One turning vector, and how many steps it has turned:
The counts run from 0 to 381.
 1.45  1.32 -0.05 -1.07  1.14 -1.01  0.56  3.11  1.61  2.46 -0.57 -2.02  0.28 -1.33  1.19  0.53  4.62 -0.48 -3.34 -1.95  1.85 -0.36 -0.27  3.32  3.89  0.59 -0.62  2.06  2.49 -0.94  0.57 -0.36  3.70  3.39 -0.12 -1.67 -0.84  0.19 -1.69 -1.75  0.51 -0.21 -1.21  1.55  2.70 -1.94 -0.26 -0.16 -0.23 -2.14 -1.63  1.91  1.15 -0.73  1.77  1.09  0.72  1.90  1.69  0.40  2.32  1.80 -1.25  1.46  2.11 -1.36 -0.55 -0.46 -0.73  0.68 | 255
 4.65  2.57  2.69  0.32 -1.93 -0.58  0.56  0.72  0.38  3.35 -1.22 -2.39 -2.31 -1.10  2.22  1.59 -0.66 -1.62 -1.38  0.94  1.68  0.42 -0.05  0.87  1.95  1.42 -0.48  1.72  0.17  0.44 -1.56  1.14 -0.88  1.59  0.60  0.13 -0.67  0.27  1.60 -0.94  0.73  0.09 -0.62  2.49  2.32 -0.12  4.34  0.70  1.21 -3.32 -2.53 -2.03  0.86 -1.41  1.65 -1.58 -0.69  0.18  0.77  1.96  3.86  0.21  1.69 -0.36  2.88  2.17  1.68  0.62  0.30 -0.43 | 21
-1.37  0.66 -1.77 -3.24  0.65  0.88  0.87 -0.14 -1.20 -2.16 -0.63  0.01  1.11 -1.25  2.65 -1.31  3.60  0.64 -0.97 -0.69  0.24 -2.03  2.26  2.08  1.52 -2.44  0.67  0.22 -1.33 -2.57  1.88 -1.55  1.23  2.25 -1.90  0.74 -0.07 -2.05  2.12 -0.58 -0.38 -2.72 -0.15 -2.65 -0.21 -0.97 -0.88 -0.91 -0.73 -3.89  2.70 -1.05 -0.49 -0.79  2.77 -1.19 -0.23  0.88  3.50 -0.03 -1.43  2.47 -1.47 -1.16  0.92 -1.08 -2.23  0.43 -3.55  0.32 | 148
 3.94  1.59  1.72 -0.32 -3.12 -0.44  0.95 -1.69  0.30  3.57  0.18 -0.34 -3.06 -3.26  2.50 -0.73 -1.34 -0.21 -1.34  0.87 -1.07 -0.05  2.98  0.19  1.44 -0.23  2.08  1.35 -0.72  0.32 -1.13 -0.48 -1.31  0.81 -0.02 -0.26 -0.14 -0.07  2.71  2.22  1.94  1.24 -0.30  0.19  0.68 -1.58 -0.49 -1.92  3.49 -3.72  0.49  0.35 -0.20 -1.94  3.00 -1.21 -0.54  1.21  0.32 -1.48 -0.34 -0.51  0.13 -0.35  3.63  0.64  2.29 -0.61  0.59 -2.48 | 103
-0.56  2.73 -0.95 -0.49  0.63  0.79  0.10 -0.90 -0.39 -1.28 -1.76 -2.39 -0.28 -4.00  2.48  0.64 -0.16 -0.92 -0.14  1.09  1.87 -0.63  1.47  1.00  3.21 -1.41  1.10 -2.04 -0.18 -0.99 -0.50 -1.84 -2.19  2.89  1.69  1.02  1.51 -1.34  3.73  1.25  2.69 -3.07 -0.14  1.05  1.78  0.40 -0.39 -2.15 -0.29 -0.19  0.58  1.60 -2.39  0.68  3.01 -0.08 -1.31 -0.59  3.64 -1.08  1.94  2.32 -0.76 -0.25  2.07 -0.59 -1.04  1.43 -2.63  0.93 | 117
 0.66  1.82 -0.28 -2.89 -2.50  2.46  2.22  1.89 -2.09 -1.04 -1.09 -0.52  0.80 -0.78  1.38 -2.12  0.57  2.42 -0.59 -1.97  2.55 -0.94 -0.60  2.02  2.32 -2.94 -0.47 -0.89 -1.12 -2.79 -0.29 -1.95  1.16  2.03  0.10  0.48 -0.17 -3.56  2.62 -0.50  1.30 -0.48 -0.54 -1.29 -0.71  0.98 -0.40  0.89 -0.07 -1.10  2.95 -2.47 -1.40 -0.97  2.45 -0.22 -1.54 -2.22  2.53 -2.52  1.36  2.65 -0.78 -3.00 -0.65  1.22  0.55 -0.54 -0.58  0.35 | 67
 2.16  0.27  1.90 -0.68 -1.60 -0.24  1.53  1.08  0.01  1.96 -0.17 -0.97 -0.46 -1.95  2.26 -1.81 -0.33  3.77 -2.25 -0.35 -1.62 -1.12 -0.01  4.69  1.99  0.68 -1.14  0.98  2.06 -2.61 -1.10 -0.95  2.91  3.25 -1.16 -1.26 -1.11 -1.39 -0.92 -1.04  1.34 -0.10 -1.49  0.77  1.63 -1.32 -0.77 -0.12 -0.48 -4.42  0.58  1.72  1.71 -2.51  2.17  0.84 -1.56  1.46  2.51 -2.75  0.65  0.70 -1.54 -1.80  2.42 -0.88  0.94 -1.07  1.06 -1.21 | 264
 1.22  0.58  1.76  0.08  0.99  2.06 -0.26  0.48 -1.43 -0.17 -0.20 -0.91  0.03  0.76  3.58 -1.59 -0.30  2.99  0.63  2.66 -0.16  0.60  2.89  1.39 -0.47  1.23 -1.31 -0.82  0.50 -3.10  1.04  0.65  0.61  3.45  0.30  1.75 -0.06 -2.36  3.52  1.18  0.13 -0.87 -3.70 -0.52 -1.32 -0.37 -1.41  0.31 -2.06 -5.89  1.53 -3.49 -0.10 -1.76  2.03 -1.45  0.43  1.20  1.69  0.16  0.48  2.06 -0.99 -3.56  2.02  0.98  0.01  0.55 -1.26 -0.18 | 39
 3.09  1.91  1.77 -0.19  0.28  0.30  0.35  1.31 -0.11  3.94 -0.48 -1.35 -2.47  1.29  3.14 -1.09  1.80  1.12 -0.54 -2.91  1.10  1.58  1.98 -0.84  3.04 -0.80 -0.02  1.22  0.46  0.22 -0.15  0.81  0.29  1.63  1.69  1.38 -0.21 -1.53  3.68  3.59 -0.43 -1.08  0.32  0.71  1.88 -1.46  2.08 -0.72  1.59 -2.78 -0.71 -0.42  1.12 -1.38  2.30 -2.50 -0.97  2.08  0.67  0.39  0.49  1.74  3.75 -0.68  0.95  2.04  0.72  2.30 -1.29 -1.22 | 51
 2.03  0.23  2.55  0.08 -2.56  1.60 -0.02  0.19 -0.15  0.49 -1.85 -0.58  0.24 -1.82  3.47 -1.04 -1.18  1.83  1.36  2.86  0.06 -1.09 -1.27  0.57  2.83  2.07 -3.01 -1.98  1.41 -4.22 -1.80  0.19  1.50  3.30  1.05 -0.84 -0.62 -2.51  1.28 -3.75  2.87  0.35 -3.74  0.86  0.51  0.81 -1.05  1.19  0.32 -2.01  0.69 -1.20  0.79 -0.90  0.41  0.47 -0.98 -1.33  0.60 -1.41  1.66  2.95 -1.71 -1.68  2.11  0.65  2.09 -1.06  0.24 -0.40 | 10
 3.24  1.87  1.00 -2.10 -2.73  0.19 -0.83 -0.94  0.18  0.76 -1.78  0.05 -1.21 -1.33  4.04  0.83  1.94 -3.40 -1.19  1.76 -0.78 -1.23  1.21 -0.34 -0.05  0.44  0.57  2.18 -0.98  0.29 -0.88  1.57 -0.03  1.13 -0.13 -0.93  1.26  1.04  2.38 -0.49  1.12  0.49 -1.01 -1.31  1.26 -0.71  1.87  0.82  4.26 -2.05  0.50 -2.28 -0.29 -2.06  2.27 -1.62  2.51  0.58  0.14  0.47  1.44  2.96 -0.58  2.70  3.76  0.60  0.95 -0.09 -1.52 -1.50 | 362
 0.78  2.89 -0.21 -0.28 -0.53  1.76  1.64  1.54  0.61 -0.33 -0.31 -2.62 -0.46 -0.97  0.32 -1.74  0.73  2.20 -2.13 -3.66  3.12  0.40 -0.03  1.10  5.06 -2.31 -1.06 -1.12  1.07 -2.38  0.60 -2.39  2.51  3.83  0.79 -0.38 -1.72 -2.71  2.11 -0.33  1.40  0.82 -0.39  1.28  1.76 -1.20 -1.79 -0.46 -2.17 -0.68  2.19  1.16 -0.15  0.93  2.58  2.14 -2.01 -0.79  1.95 -1.13  1.85  1.90 -0.81 -1.87 -1.84 -0.37  0.82 -0.49 -1.33  0.72 | 64
 2.15  2.32  0.67 -2.20 -0.53 -0.46 -0.34  2.00 -0.08  4.30 -3.10 -0.46 -0.76 -1.85  2.84  0.70  0.28 -0.77  0.54  1.80  0.83  0.63  0.81  1.64  2.47  0.75  0.03 -0.02  1.37  0.43 -1.98 -0.78 -1.58  0.77  2.11  0.02  2.52 -1.46  1.18  1.72  2.30 -2.23  0.39  0.06  1.98  1.91  1.30 -1.07  2.71  0.74 -1.67  0.33 -0.88 -1.69  2.48 -1.57  0.57 -0.05  2.09 -2.74  2.98  2.54  0.75  1.73  3.77  1.94  0.41  2.16 -0.24  1.76 | 279
 0.60  2.08 -0.29 -1.19 -3.46  1.32  1.68 -0.59 -0.55 -1.15  0.22 -1.82  0.73 -3.81  1.58 -1.74  1.47  0.54 -2.57 -2.60  1.27 -1.61 -1.71  2.02  3.39 -1.95  0.76 -1.17 -0.33 -1.79 -0.96 -2.39  0.75  2.39  0.01 -1.60 -1.80 -2.27  0.92 -1.45  2.05 -0.01 -1.09  1.05  1.63 -0.07 -0.46  0.52  1.51 -1.27  2.53  0.95 -1.09 -0.12  2.52  1.46 -2.17 -0.76  3.37 -2.53  0.82  2.02 -1.61 -0.32  0.36 -0.64  1.07 -1.98 -1.32 -1.70 | 346
-1.01  1.34 -0.55 -1.32  1.81 -0.02  0.61  1.46 -0.55  0.98 -1.57 -1.08  1.46 -1.38  1.51 -0.68  2.72 -0.03  0.74 -2.70  2.60  0.85  0.15  0.44  4.50 -1.09  0.53 -1.32  0.19 -1.68  0.75 -2.55 -0.30  1.53  1.68  1.19  1.32 -3.57  2.52 -0.76  0.93 -4.59 -0.33 -0.32  1.49  1.13  0.46 -1.69 -1.78 -1.24 -0.63  0.31 -1.01 -0.07  1.72 -1.77 -1.50 -0.28  3.23 -0.17  0.72  1.42  2.27 -0.62  1.29  0.98 -1.71  2.74 -3.05  2.34 | 228
 2.51  0.65  1.68  0.14  1.23  0.44  0.12 -0.19 -0.10  1.74 -1.10 -0.56 -2.42 -0.02  2.76 -0.54 -3.01  2.17  1.86  3.41 -0.34 -1.10  3.38 -0.13  2.09  0.25 -1.93  0.53  1.29 -2.32  0.65  0.87  0.56  2.69 -0.89  1.83  0.62 -1.10  2.41 -1.30 -0.04 -1.02 -0.47 -0.29  1.16 -1.90 -0.85 -2.66 -3.09 -5.82 -1.05 -0.70  0.54 -1.96  0.50 -2.82 -0.02  0.14  0.60  1.71  0.27 -0.15 -0.65 -4.02  2.42  0.57  0.40  1.13 -0.48  0.10 | 211
 2.95  2.36 -0.97 -3.57 -0.61 -0.23  1.02  0.86  0.70  2.29 -3.75  1.82 -3.20  1.27  1.77 -0.98  0.00  0.71  0.28  1.10 -0.23 -1.23  2.58 -1.74  2.78 -3.68 -1.39  0.63 -0.80 -1.28  0.72 -0.17  2.73  0.19 -1.76  1.30  0.58 -1.91  1.13 -0.56  0.09  0.77  2.51 -4.11  1.16 -2.35 -1.77 -2.93  0.56 -2.66  1.05 -1.10  1.17 -1.85  2.07 -2.74  0.94 -0.61 -1.63  0.12 -0.90  1.14 -0.93 -1.00  0.62 -0.05  1.55  1.22  0.10  0.33 | 159
 3.03  2.18  0.99 -1.76  0.82  1.06  0.26  2.55 -0.17  3.16 -0.66  0.23 -1.20  1.81  2.85 -1.37  0.50  0.63 -0.19  0.48  2.21  1.77  4.25 -0.65  1.07 -0.49  0.18  0.30 -0.41 -0.38  1.92 -0.71  0.00  0.69  1.53  1.88  1.05 -2.85  3.37  2.70  0.29  0.52 -0.64 -1.57 -0.86  0.11 -2.89 -2.16  0.41 -3.12  0.73 -4.26 -1.50 -1.75  2.72 -1.88  2.48  0.76 -1.96 -0.34  0.87  1.11  0.48 -1.46  1.48  3.24  0.76  2.01 -0.62  1.13 | 47
 1.80  1.72  2.85  0.45  0.05  1.13 -2.16  0.10  0.21  2.49 -1.80 -1.60 -0.15 -0.27  4.57 -0.10  2.22 -1.47  0.73  1.48  0.71  0.81  0.00 -1.43  2.82  3.31 -0.79 -0.91  2.39 -1.11 -1.40  1.36 -0.62  2.82  3.33 -0.54  0.94 -2.03  2.27 -0.15  3.00 -0.73 -3.14  1.67  1.83  0.92  0.91 -0.06  2.77  0.50 -0.60  0.82  0.06 -1.09  1.04 -0.27  1.47  0.79  0.62 -1.69  2.38  4.30  0.67  1.60  3.09  0.99  0.85  0.82 -1.10 -0.18 | 282
 0.77  2.08 -0.19 -2.10 -2.75  0.24  1.76 -0.38 -1.02  0.74 -0.07  0.23 -0.36 -4.36  2.33 -1.12 -1.33  1.71 -2.22  2.31 -1.06 -1.80  2.26  4.12  0.14 -1.56  1.37  0.21 -0.19 -1.39 -0.12 -1.72 -0.20  1.66 -1.13 -0.92  0.36 -1.19  1.23  0.93  1.56  0.33 -1.09 -1.04 -0.26 -0.50 -1.94 -1.12  0.90 -3.51  2.15  0.09 -2.02 -1.80  3.73  0.53 -0.50  0.95  2.56 -2.80  0.66  1.01 -3.28 -1.38  3.51 -0.54  0.71 -0.87  0.37 -1.12 | 96
 1.84  1.88 -0.29 -2.55 -0.83  1.84  0.92  2.80  0.08  0.99 -2.62 -0.26  0.57  0.99  0.66 -1.07  0.08  1.54  0.00  0.31  2.82 -1.07 -0.03  0.29  2.67 -1.53 -3.12 -0.75 -0.52 -3.71  1.43 -0.85  3.25  1.52  0.10  0.56 -0.22 -3.58  0.90 -3.90  0.62  0.58  0.22 -1.43 -0.04  0.26 -1.82 -0.02 -2.51 -2.85  0.42 -4.43 -0.06  0.05  0.71 -1.07  0.30 -2.27 -0.98  1.01  1.83  1.21 -1.13 -2.67 -0.34  1.73  1.37  0.62 -0.61  2.68 | 239
 3.74  2.05  0.84 -1.50 -4.91  1.26  3.40  1.00 -0.28  1.75 -0.61 -1.23 -1.73 -1.10  0.73 -0.99 -0.36  0.73 -3.24 -3.40  2.25 -0.20 -0.30  1.45  2.82 -3.07 -0.31  1.61 -0.73 -0.15 -0.37 -1.31  1.70  0.84 -0.71 -0.77 -1.57 -1.16  2.02 -0.62  0.53  2.28  0.84  0.35  1.34 -1.59  0.77  1.05  1.21 -2.52  0.83 -2.01 -0.08 -1.28  2.73  0.19 -1.92 -0.50  0.09 -0.19  2.04  0.45  0.82 -0.73  0.14  1.06  3.42 -1.45  0.66 -1.01 | 73
 2.57  0.84  1.95  0.21  0.18 -0.09  0.64 -0.80  0.42  2.39  0.00 -0.23 -3.43 -1.28  2.89 -0.49 -3.12  2.50  1.17  1.83 -1.43 -0.35  3.06  0.17  2.36 -0.28 -1.58  0.78  0.82 -2.97  0.04  0.06  0.01  2.36 -0.46  1.56  0.07 -1.05  2.09 -1.21 -0.31 -1.57 -0.22  0.45  0.57 -1.94 -0.01 -1.85 -2.84 -6.37 -1.19 -0.95  1.24 -2.16  1.36 -3.11 -1.48  0.01  0.23  1.51 -0.92 -0.68  1.06 -3.93  2.63  1.03  1.18  0.87 -0.41 -0.66 | 212
 0.10  1.13  0.55 -1.98 -0.08  1.26  2.10  2.26 -0.53  0.36 -0.22 -0.25  2.20 -1.75  0.83 -2.02  1.15  1.25 -0.41 -2.43  2.89 -0.82 -0.47  2.13  2.95 -1.38 -0.47 -1.33 -1.24 -3.65  0.98 -3.28  1.42  1.87  0.50 -0.25 -0.76 -4.83  0.52 -4.12  1.33 -0.61 -1.35 -1.24 -0.55  0.58 -1.96  0.36 -1.45 -3.76  0.87 -3.38 -1.75 -0.41  0.66 -0.80 -1.09 -1.94  1.25 -0.26  0.95 -0.15 -0.15 -3.16 -0.11  1.60  1.07 -0.12 -1.29  1.26 | 237
 2.65  2.47  2.17  0.10 -2.37  0.21  2.10  1.00  0.94  1.67 -0.42 -1.72 -1.57 -3.09  1.30 -0.09 -3.90  1.53 -1.03  1.51  1.25 -0.35  0.14  1.92  3.01  0.39 -1.33 -0.32  0.86 -1.15 -1.75 -1.10  0.48  2.29  0.45 -0.79 -1.25 -1.12 -0.17 -2.70  2.76  1.36 -1.10  2.58  1.59 -0.32 -0.74 -0.39 -1.17 -3.36 -0.86 -0.22 -0.60 -0.24  0.98  0.70 -1.04 -1.67  0.42 -0.97  3.59 -0.53 -0.94 -3.01  1.70  1.46  2.80 -1.16  1.03  0.87 | 13
 2.54  1.26  0.71 -0.77  0.77 -0.86  0.09  2.05  1.72  2.25 -0.57 -1.33  0.10  0.38  1.68  0.26  5.37 -1.29 -2.68 -2.26  1.53  0.13  0.13  2.16  3.47  1.68 -1.39  2.11  1.62 -1.08  0.28  0.63  4.27  3.47  0.42 -1.65 -1.30 -0.14 -1.71 -2.57  0.24  0.75 -2.01  0.78  3.24 -1.88 -0.38  1.22  1.34 -2.17 -0.77  1.58  2.01 -1.47  1.62  0.75  1.58  2.55  0.55  0.33  2.08  1.84 -0.51  2.32  1.42 -0.32 -0.37 -0.84 -1.62  0.46 | 254
 4.01  0.94  3.01 -1.47 -2.78 -0.29  0.82  0.44 -0.26  4.73 -2.09 -0.05 -2.45 -0.91  3.37 -1.00 -1.90  2.38  0.17  1.86 -1.60 -0.30  1.75  1.56  1.54  0.41 -0.55  1.70  1.41 -1.13 -2.43  0.20  0.86  0.94  0.39 -0.33  1.13 -1.31  1.74  0.35  1.66 -0.16 -0.71 -0.37  1.25 -0.33  0.89 -1.03  2.48 -3.32 -1.08 -0.77  1.30 -3.60  2.10 -2.13 -0.89  0.73  0.49 -1.97  1.23  1.29  1.05 -1.53  3.13  1.72  2.73  0.40  1.06 -1.30 | 272
 1.49  0.34  2.40 -0.43 -0.81  0.56 -0.37  0.16  0.61  2.88 -0.17 -0.61  0.96 -2.33  3.03 -1.71  3.46 -0.55  0.11 -1.61  0.22  0.64 -0.94  0.89  4.45  2.67 -0.53 -1.09  2.60 -1.96 -1.40 -0.59  1.51  2.90  1.98 -2.47 -0.30 -2.52  0.20 -2.26  2.83 -1.03 -3.78  1.01  2.14  0.68 -1.15 -0.31  2.12 -0.45 -0.35  2.90  0.69 -0.96  0.92  0.78 -0.67  0.92  0.72 -3.18  0.48  2.88 -0.08  1.44  2.53 -0.15  0.26 -0.07 -1.08 -0.17 | 2
 0.76  1.38  1.31  0.03  0.43  0.96  2.34  1.07  0.78  0.08  0.19 -2.04 -0.58 -1.73  0.67 -1.74  0.70  1.64 -1.41 -3.80  2.56 -0.62 -0.60  1.29  5.50 -1.10 -1.70 -0.43  0.76 -3.29  0.33 -2.43  2.10  3.19  0.26  0.05 -1.92 -2.60  0.89 -3.55  1.34 -1.56 -0.78  1.65  1.97 -0.50  0.03 -0.15 -3.05 -3.44 -0.40  0.78  1.47  0.41  0.65 -0.34 -3.61 -0.50  2.86  0.57  1.28  0.87  0.48 -3.27 -0.23 -0.37  0.70  0.19 -1.79  0.28 | 234
 3.02  2.21  2.86  0.16 -1.44 -0.01  0.54  0.96  0.19  3.31  1.14 -1.81  0.45 -2.47  2.49  0.45  0.81 -3.06 -1.88 -1.28  2.02  0.74  0.52  0.96  1.43  2.52  1.05  1.53 -0.41  0.54 -1.07 -0.43 -1.86  2.00  1.74 -0.90  0.18 -0.38  0.76 -0.53  1.62 -0.18 -2.44  2.41  1.25  0.27  2.25  1.02  2.91 -3.22 -1.76 -2.40 -1.74 -1.31  2.32 -1.48  1.34  0.96  0.68  0.88  3.12 -0.43  1.53  0.60  4.57  2.46  1.29 -0.04 -0.56 -0.54 | 23
 0.92  2.42 -0.23 -1.74 -0.27  0.11  0.16  1.79  0.18  0.99 -2.18 -1.49  0.78 -3.20  1.36 -0.61 -1.00  1.42 -0.46  1.23  1.01 -0.66 -1.21  4.01  4.32 -0.08 -1.18 -1.61  1.89 -2.40 -1.54 -1.77  0.81  2.39  1.08 -1.08  0.92 -2.61 -0.49 -2.07  3.55 -1.59 -0.40  0.87  1.93  1.37 -0.16 -1.63 -1.14 -0.45 -0.19  2.33 -1.23  0.33  1.89  0.80 -1.15 -1.23  3.20 -2.27  3.12  2.22 -2.19 -0.45  2.43 -0.35 -0.18  0.76  0.06  2.37 | 6
 3.27  2.74 -1.58 -3.13  0.31 -1.68  1.80  4.59  0.56  3.22 -2.65 -0.39 -0.67  0.12  0.32  0.41  2.64 -1.24 -2.87 -1.71  2.91 -0.60  0.03  2.73  1.77 -1.36 -0.90  3.17 -0.83  0.71  0.92 -1.16  2.70  0.67 -0.49 -0.06  1.06 -1.47 -0.97 -1.95  0.13  0.31  2.32 -1.04  2.05 -1.10  1.05 -0.06  0.18 -2.44 -1.80 -3.03  0.38 -1.33  2.08 -1.70  1.84  0.19  0.49  1.20  3.07  0.94  0.09  0.69  2.35  1.94  0.18  1.09 -0.42  2.59 | 248
 1.80  1.50  2.13 -0.19 -1.20  0.44 -1.26 -2.26  0.15  1.69 -1.30 -1.82 -2.14 -2.12  4.93  0.07  1.70 -2.25  0.40  1.10 -0.28  0.34  1.90 -1.89  2.96  0.40  1.07 -0.90  0.34  0.06 -1.50  0.62 -2.22  2.20  1.96  0.06  1.15 -0.17  4.51  1.67  2.29 -2.57 -1.76  0.90  2.35 -0.16  1.98 -1.16  3.72 -0.40  0.10  1.78 -0.35 -1.09  2.34 -1.84  0.17  0.99  2.04 -1.04  0.23  3.10  1.05  1.72  3.82 -0.21  0.12  1.43 -1.80 -2.11 | 111
